Named turns come first, each shown by rows before and after it. Which turns, in which order, take the first row of each pair that follows to the second? Write the first one first, as in the answered first pair.
Z_402:
[ 58   3   7  34  21   9 -13  34  -4 -21  38 -21  11  19  12  18  12   4
  -9  10] -> [ 42  -8  -5  55  23  19 -14  15  -7  -3  28  -6 -28  17  20   0  30 -11
 -20  10]
[  7 -19  -3   1  -7 -24 -12  -7 -11 -30  -8 -21  33 -16  27   3   7   9
 -13  14] -> [ 24 -13   8   4  12 -13  -6   8   0 -31   9 -23  31  -5  18  23   3  19
  -1  16]
[ -3 -27 -30 -21  -2  -6 -12   0  69 -30   9   2  -5  33  -1  24  28 -35
  10  -2] -> [ -9 -27 -31 -16  -4  -7 -10  -4  68 -28   8   5 -11  29  -1  20  30 -37
   9  -3]
[  0  25 -24  -3 -26  22 -13  14  15 -20  17   0  22  49  -5  18   2 -15
  14 -15] -> [  0  20 -25  13 -19  34 -13  13  18 -11  22   7   2  51  -9  18   9 -21
  16 -12]
Z_667:
[ 22  21  -6  -8 -14  16  29  15  15 -27  -6  21  19  11  -5  30   4  -2
   6  25] -> [ 18  13 -16  -2 -10   7  26   3  19 -32 -10  18  17   5   3  30  16  -3
   6  35]
[-37  -1 -26  18  -4  21 -11   0  11 -21   2   1 -51  36 -26 -13  12 -44
  20  26] -> [-54   1 -34 -13 -22  -9 -12 -18   7 -28 -16  -6 -26   4 -20 -29   2 -36
  17  25]
[ 27  -3  25  14  20   5  -2  25  -4 -18  17  -5  13  12  -1  20  -1  13
  -2  12] -> [  9 -19   3  12  22 -15  -5   3   2 -26   8 -15  15  -6  15  18   8  16
   0  31]
[  1  -4 -30  -2 -15 -12  -8  -3 -10  -9 -18   2  12   0  16  -2  18 -18
   2  -6] -> [  8  10 -14  -8 -21  -3  -7  10 -17  -5 -15   7  19   7   1  -5   2 -20
   0 -23]
Z_28:
[ 18 -19  -6 -15  25 -17  -6 -30  11 -16 -18 -24   3 -44  53   7 -25  50
  16  49] -> [  2 -15 -21 -22 -17 -22 -11 -41  -3 -12 -47 -12  15 -46  54 -28 -23  19
  -4  26]
[ 11 -15 -17  -8  -9 -26 -21  -9 -18 -19 -22  -8  36 -22  28 -36  -1 -17
 -18 -12] -> [ 18 -22  -6  34  30   8 -19  -4 -24   8 -11   4 -21 -15  29 -34   9 -10
 -29  -7]
[  3 -20  13  -3  35 -17  16   6  23 -19  34 -32   9 -10 -16  43   5  36
  36  38] -> [-29 -10 -15 -37 -50 -43   1 -15   1 -18 -17 -18  51 -18  -9 -14   0 -12
  11   4]
[  1 -30 -28   4  55 -41   5 -42 -15  13  -3  -3 -48 -26  38  15  29  16
  -9  26] -> [ -1 -24 -35 -26  38 -66   6 -42  -1  -9  -2 -19  -6 -28  35  25  21  20
   7  30]
Now pairs of rows:
(two turns a pair)
[-33   1 -39 -42  17 -15  13 -21  11   5  14  20 -12 -28 -17  -1 -17  21
  11  -7] -> [-24   6 -34 -43  22 -11  16 -14  15   1  23  19  -8 -21 -21  10 -18  28
  17  -3]	Z_402 then Z_402
[ 33  -1  14  27 -22  27 -11  25 -32   0  -4  15   1  30   9 -10  15 -29
 -33 -19] -> [ 39   5  14 -11 -26   1  -6  34  -5 -34  16  -8  48  31   6  24   6  -6
  -4  -3]	Z_28 then Z_28
[-31   0   8  -8  -7  -7 -25 -17 -17  41 -14  30 -49 -21  13  -6 -21 -24
  -2  -5] -> [-15  -2  25   3  15   5 -23  -7 -23  38  -4  25 -54 -23  15   3 -26  -6
  -5   2]	Z_402 then Z_28
[ -6  -1 -25   8  30   1  10  34  -6   2  23 -32   1  29   2  -4  19  -9
   1  -8] -> [-17   3 -32   1   8  -4   4  29 -16   5   8 -27  10  26   3 -19  18 -22
  -8 -22]	Z_28 then Z_28
[-38 -18 -37 -19  13   0  -6   6  -2   8  19  -2 -16  13  11   7 -20  11
  46  24] -> [-32  -3 -19 -34   8   4  -1  15  -7  11  20   4  -9  12  -1   4 -36  17
  47  10]	Z_667 then Z_402
[ -8 -33 -16  23   6  11 -16 -17  -6  -3  -5 -14 -23 -23  20  -9  18  -7
   3   0] -> [ -6 -34 -16  11  12   1 -18 -17   6 -17   3 -23  -9 -25  18   6  15   5
  15  10]	Z_28 then Z_402
[  0 -24 -25  21 -20 -28  -9 -20 -20  -8 -42   1  20  -3  39 -17   8 -27
 -34  -8] -> [ 44   0  17  12 -11  -5  -2  31 -17 -19  -9  -6  54  29  10  13 -19 -10
 -19 -25]	Z_402 then Z_667
[  0   9   1  -4 -54  22 -15 -24  12 -12 -29  19  23  39 -27 -16  17 -41
 -25 -31] -> [-21 -33 -23  21   0   4 -17 -64  26 -11 -26   4 -26   4   7   3  45 -11
 -18  21]	Z_28 then Z_667
[-25   8  10  27 -11   9  16  -3   7  42 -10  35 -54  -7 -20 -26   2  -6
   0 -47] -> [-18  15   5 -36 -28 -36  19   3  40  -7   6  -2  32 -11 -28  15 -17  21
  42 -26]	Z_28 then Z_28
[  2   5   9 -23  -2   1  18   2   6  -7  12  -8  18 -16  -8  17 -19  29
  26  16] -> [-11  10  -2 -31 -27  -7  16  -5   9  -5   3  -1  24 -10 -10   5 -17  14
  24  10]	Z_402 then Z_28
[ -4 -21 -19  18   5  -1 -19 -20  13 -21   4 -13 -18  -3  12  -4  25   0
   5   1] -> [  0   5   3 -18 -27  -7 -18  -9  -2 -23  -5 -11  20 -11  -5 -23  -9  -2
   1 -27]	Z_402 then Z_667
[-20  20   7 -30 -38  -3  21  21  27  15   0   7  16   6 -23 -13 -22 -17
  20 -20] -> [ -5  13  28  -2   9  24  26  31  33  26  22  10 -24   8 -29   8 -13   6
  25  -6]	Z_28 then Z_28
[  2   5   4   2   1   8  -3   6  11   3   7   3 -16   9 -12   4  -4   6
  -2   6] -> [ -1   1  -1  -2   4   1  -2   4  17  -1   7  -1 -16   6  -7   7  -1   9
   3  11]	Z_402 then Z_28
[-12  17   3   5  40  -6  21 -18  15  13   9  13 -34  13 -27 -11  25  10
  15   3] -> [-28  15  -7 -21  21 -34  19 -35  12  -1  -5   4  -1 -14 -16 -23  14  15
  15   3]	Z_667 then Z_402
[ -1  -1  -1  -7  27 -17  -4  -7  18  -9  17 -15 -17 -25   4   8  14  15
  19  23] -> [ 19  26  26 -18  15   3  -1  17   7   2  20  -5 -10  -9 -23   1  -9  11
  16  -7]	Z_667 then Z_667
